rotation ticks, each row followed by its count of ticks:
The counts run from 0 to 257.
[151 160 140  95 122  96 141 127  61 115 145  93 153 123 166 124 119 135
  82 111 125 117 129 148 102 157 140 155 118 184 135 152 163  95 154 137
 200 124 154 142  87 147 123 148 129 132 142 115 132 118 122 123  82 119
 144  98 122 155 142 158 134 117  70 129  91]
238
[126 112 130  97 112 130 160 143  82 116 121  99 198 103 141 140  88 146
 104 129 153 130 162 125  98 144 134 158 141 142 102 154 133 113 134 104
 160  89 130 178  61 126  83 154 117 114 157 118 126 153 110 102  83 120
 153 113 134 147 119 161 162 124 106  88 122]
157
[127 119 108  77 132 109 125 160 102  99 119  86 108 101 159 107  98 158
 133 162 121  98 120 113 131 166 124  95 143 131 116 147 135 101 136 117
 180 153 135  82  96 118 105 187 156 112 169 147 145 151 104  94 128 127
  99 101 146 162 128 174 144 133 152 122  85]
12
[145 145 130 168 125  88 147 157  66 115 122  78 169 104 193 124 124 133
 120 154 118 117 144 153 114 164  83 156 135 122 143 143 139  93 151 153
 158 173 172 123  76 139 111 137 117 129 145 131  98 173 171 110 100 125
 131  96 144 128 117 147 136  97 155 150 129]
41
[100 121 103 108 134  76 135 113  93 151 140 114 135  97 171 160  87 162
  78 110 145 127 135 166 118 153 117 138 137 152 134 100 155  90 160 152
 163 142 156 167  87 102 111 141 140 112 145 115 132 138 103  88  99 142
 156  93 127 161 139 157 194 119 114 127  84]
232
[135 155 131 180 132 119 136 169  52 119  90  76 165  84 165 129 114 115
  99 127 132  94 130 145  99 167  97 136 126 119 166 105 141 104 171 144
 159 167 182 131 114 117 123 121  84 145 131  88 135 170 128  91 114 110
 149 146 152 151 139 152 134 126  93 122 112]
55
[139 146 121  74 151 134 130 190  95 104 115  88 108 138 150 107  72 123
 113 165 125 112 116 136 176 163  67 104 129 137 173 132 112 119 154 112
 143 127 170  78  84 118 141 189 136 122 149 124 130 164 135  87 146 104
 117 133 131 158 132 157 147 108 141 102 112]
205
[128 158 134 148 121  69 122 120  78 126 139 147 167 106 179 126 114 129
  82 121 155 119 150 159 109 156 128 127 122 154 121 117 175  80 171 123
 175 158 131 176  68 139 123 137 137 128 143 109 121 129 127 125 101 111
 124  98 153 147 124 158 144 135  70 131 102]
243
[134 183 131 143 141  92 128 133  72 117 149 123 131 143 187 107  90 111
  94 157 119  87 143 147 162 157  96 110 135 155 127 123 169 106 153 141
 147 172 158 103  72 143 154 165 144 144 164 134 117 157 175 150 115 116
  81  96 142 143 138 155 152 115 141 138 111]
115
[115 137 148 155 120  81 127 104  79 123 101 116 160  97 181 139 122 163
  77 106 118 134 141 132 100 170 134 127 146 157 118 108 163  89 148 119
 173 140 151 179 110 110 117 135 127 113 147 108 153 140 112  96 123 126
 137  91 143 159 157 165 164 135  88 134 101]
247
[131 174 108 111 133 112 106 115 134 127 115 131  79 159 172 104  83 123
  98 174 136  80 142 125 136 163 113 101 132 149 126 129 130 116 152 112
 170 181 146 115  76  97 106 162 142 117 178 148 109 173 145  99 139  71
  94  97 147 145 119 152 134 132 134 110  97]
101
[146 134 135  74 120 172 141 144  76 115 131 123 131 143 133 134  76 136
  76 107 151 107 183 117  87 133 116 131 120 185 158 127 134 142 138 118
 169 117 139 144 113 118  86 147 120 120 167  90 147 159 106  92 118  84
 139 114 130 151 135 153 128 134  76  68  96]
79
[151 164 139  83 140 135 103 119  96 117  93 129  96 156 148 100  70 140
  83 162 148 100 127 112 132 169 117  81 143 142 121 135 127 132 133  88
 161 142 146 152  81 114 100 165 163 109 155 137 141 163 130  89 129 106
  79 133 136 182 136 179 155 143 126  82  94]
97
[130  97 129 112 123 152 147 161  73 135 124 124 155  91 137 143  84 151
  89 108 157 132 175 123  85 143  97 109 132 142 162  89 128 123 129 134
 143 159 162 168 126 108  75 139 103 100 159  89 145 154 108  68 138 113
 140 123 140 161 139 171 156 133  96 113 115]
74
[128 146 155 152 137  84 131 129  79 112 102 102 156 102 183 117 132 155
  98 119 106 129 150 133  81 189 135 149 134 162 135 120 149  95 149 140
 203 176 151 161 103 127 112 124 125 117 163 119 155 143 108  90 136 112
 134 107 162 166 117 160 137 127  75 140 105]
248
[143 163 140 177 113 120 136 179  83 124  88  76 174 113 146 120 104  94
 103 166 152 104 143 155 124 156  99 150 143  88 146 141 130  98 145 110
 125 134 164 149  62 123 101 150  99 149 120 130 104 167 172 109 101 105
 136 148 125 128 107 159 159 114  99 110 127]
52
[130 152 127 103 143  95 136 133  89 128 106  87  99 140 166  96 105 145
 101 175 105 108 135 137 115 165 109 130 147 131 134 126 120 110 117 135
 153 177 154 108  85 120 101 189 140 103 173 152 115 172 169  99 141 115
  96  87 133 156 111 173 166 117 157 130  95]
106
[101 115 120 117 121  92 161 143  54 126 122  82 193  75 159 151 106 135
  93 118 124 128 134 151 128 148  99 135 161 131 138 121 160  83 147 133
 143 104 161 132  92 118 123 130 129 125 143 111 141 144 128 116  95 158
 144 111 113 153 152 169 185 117 127 129 104]
138
[123 155 109  82  91 126 107 117  96 104 119 116 129 118 139 120  65 122
 125 142 126  94 134 114 142 136 132  83 144 142 117 153 135  96 153  79
 156 103 140 113  82 106 112 169 127 132 181 128 142 168 125 128 131 110
  67 112 132 156 147 184 141 159 108  79  76]
3
[144 139 147 120 119 156 152 165  34 118 131  98 189 110 121 138 101 118
  71 100 146 118 161 131  98 141  92 139 129 147 160 138 154 125 153 107
 139 113 162 157 105 133 102 138 102 130 137  94 142 155 130 110 104 121
 150 139 109 147 144 165 161 115  84  83 115]
64
[141 118 159 118 128 142 128 154  91 101  77  94 157 126 152 108 100 153
 105 162 143 139 158 105  86 181 130 139 141 120 106 135 105 128 118  90
 152 143 137 164  94 115  64 149 131  87 171 137 127 176 122  71 114 110
 126 118 147 160 105 172 152 127 120  92 132]
171
[128 151 163 131 132 112 138 136  70 120 143  93 195 141 179 117 126 137
  85 115 131 132 184 136 107 168 136 166 131 182 111 133 173 123 143 126
 170 149 124 147  95 155 130 153 113  98 180 105 141 145 128 136 100 112
 122 105 143 171 103 155 141 127  77 113 110]
253
[153 157 140 134 113 145 148 194  31 105 137 123 180 100 135 118  94 115
 103 117 154 115 150 125 112 148  78 119 109 143 160 128 150 108 147 109
 150 131 153 144  98 144 115 136 112 148 138  85 142 151 122 103 123  97
 140 114 129 144 153 165 111 117  62 109 130]
65
[128 137 110 116 140 105 138  81  72 116 126  75 135 105 179 128 106 134
 103 161 113  82 130 145 105 156 140 134 145 160 115 126 151 106 144 170
 188 170 156 104 116 124 108 136 130 133 162 115 141 170 133 106  82 126
 122  88 145 123 143 147 126 121 171 136  89]
25
[125 152 107 102 146 138 138 136  74 112 166 123 131 142 156 124  50  98
  72 129 125  82 142 153 168 131  76 111 120 169 171 129 145 116 171 143
 140 133 174 101 104 123 152 159 118 144 150 110 144 160 141 129 109 105
 110 127 129 133 157 147 140 115 130 100  88]
208
[151 140 138  83  95 147 150 199  71 105 118 127 135 120 131 117 106 168
 137 126 139 142 163 128  88 142 110 129 122 150 155 128 120 107 145  90
 168 137 161 114  92 126  76 162 126 109 174 124 118 140 142  86 143  89
 142  93 133 167 122 179 120 120  82  98 131]
76
[147 145 123  91  99 147 108 112  95 136  78 125  99 120 138 118  81 146
 121 144 128 108 143 120  85 137 137 103 134 144 142 134 112 101 128  91
 156 136 162 147  91  86  43 152 133 112 175 150 113 168 141  91 147  82
 102  88 134 158 140 178 143 159 122  96 102]
87
[142 154 139 176 143 108 144 175  60 104 139 111 198 119 175 133  95 107
  66 139 159 112 158 143 144 158  83 128 122 131 146 131 161 108 174 142
 147 144 155 146  84 154 147 126 109 150 130  93 126 147 138 116  93 113
 142 141 135 134 136 152 126 106  98 111 126]
50
[135 172 135  95 166 109 143 127  76 113 137  84 111 168 169 101 107 121
  88 143 101  93 135 136 139 169 113 133 141 185 135 146 132 124 136 142
 173 152 153  80 100 138 139 169 139 116 164 134 126 167 159 124 105 103
 101 105 129 160 124 146 141 108 140 116  90]
110
[152 153 134 113 150 111 137 101  63 110  86  70 167 138 157 107 100 119
  77 179 118  86 107 145 130 176 123 124 154 124 105 174 143 108 134 100
 152 103 143 131  72 131 114 143 140 141 128 136 119 166 150 125  68 142
 118 129 113 141 139 148 167 118 154 111 116]
33
[137 139 127 160  97 149 144 146  80 111 113 130 177  87 139 148  62 124
 100 108 153 114 172 134 101 122 105 117 114 153 156 113 142  93 178 122
 160 131 162 162 101 110 104 126  98 139 153  82 137 168 113  99 121 100
 137 114 143 126 160 157 130 142  81  90 100]
69
[126 146 146  86 147  96 124 110  64 134 118  82 142 123 149 135 116 143
  51 104 128 119 124 142  96 161 142 140 135 169 128 135 151 107 142 134
 181 119 153 156 106 115 110 143 122 115 136 116 150 131  95 109  79 130
 149 122 121 173 139 150 174 119  82 101  88]
237
[ 93 127 120 118 161  86 153 136  80 129 158  75 155 126 186 141  99 124
  85 125 115 114 143 152 166 164  88 135 153 158 141 120 154 112 154 172
 156 146 159 102 108 124 163 158 124 115 159 102 149 165 127 112 109 143
 120 118 141 150 116 139 164 105 149 142  86]
124
[136 129 128 164 108 115 157 154  97 111  75  85 165  98 157 132  97 141
 137 138 123 140 138 145 126 152  95 160 128 109 145 123 104  73 163 107
 149 111 185 137  71 106 117 129  89 129 142 118 102 180 134  92 130  99
 159 114 121 133 131 168 143 127 105 101 136]
57
[ 99 113  89 102 121 100 115 125 115 127 130 120 128  97 154 144  68 138
 118 164 139  84 149 130 122 143 129 100 157 125 129 109 144 102 132 110
 151 156 129 135  76  84  89 164 154 107 190 142 137 171 124  94 132 127
  75 100 157 155 125 166 173 152 151 113  79]
8
[124 133 122 130 136 140 145 152  86 121 130 104 113 130 158 122  80 119
 117 150 119  90 173 152 127 139  79 122 137 144 176 112 141 111 153 154
 143 188 174  87 102 116 119 169 113 112 187 138 116 195 186 111 135  93
 106 104 137 126 121 154 132 122 159 116 100]
199
[127 125 112  63 131 131 146  88  78 115 142  81 139 111 157 126  85 144
  95 131 113  93 140 118 125 150 131 107 151 172 110 154 144 127 138 116
 176  98 136 118 101 119 110 173 141 111 182 112 147 166 118 112  70 134
 107  99 118 148 152 177 151 131 165  99  83]
14
[136 145  88  91 116 101 140 164  76 129 101  89 107 107 146 122  90 129
 127 161 112 109 112 169 127 130  98 123 146 123 167 130 126  67 155 140
 142 130 188  86  76 110 106 165 128 141 145 148  99 156 154 112 131 122
 131  96 125 141 150 179 164 119 140 134 107]
215
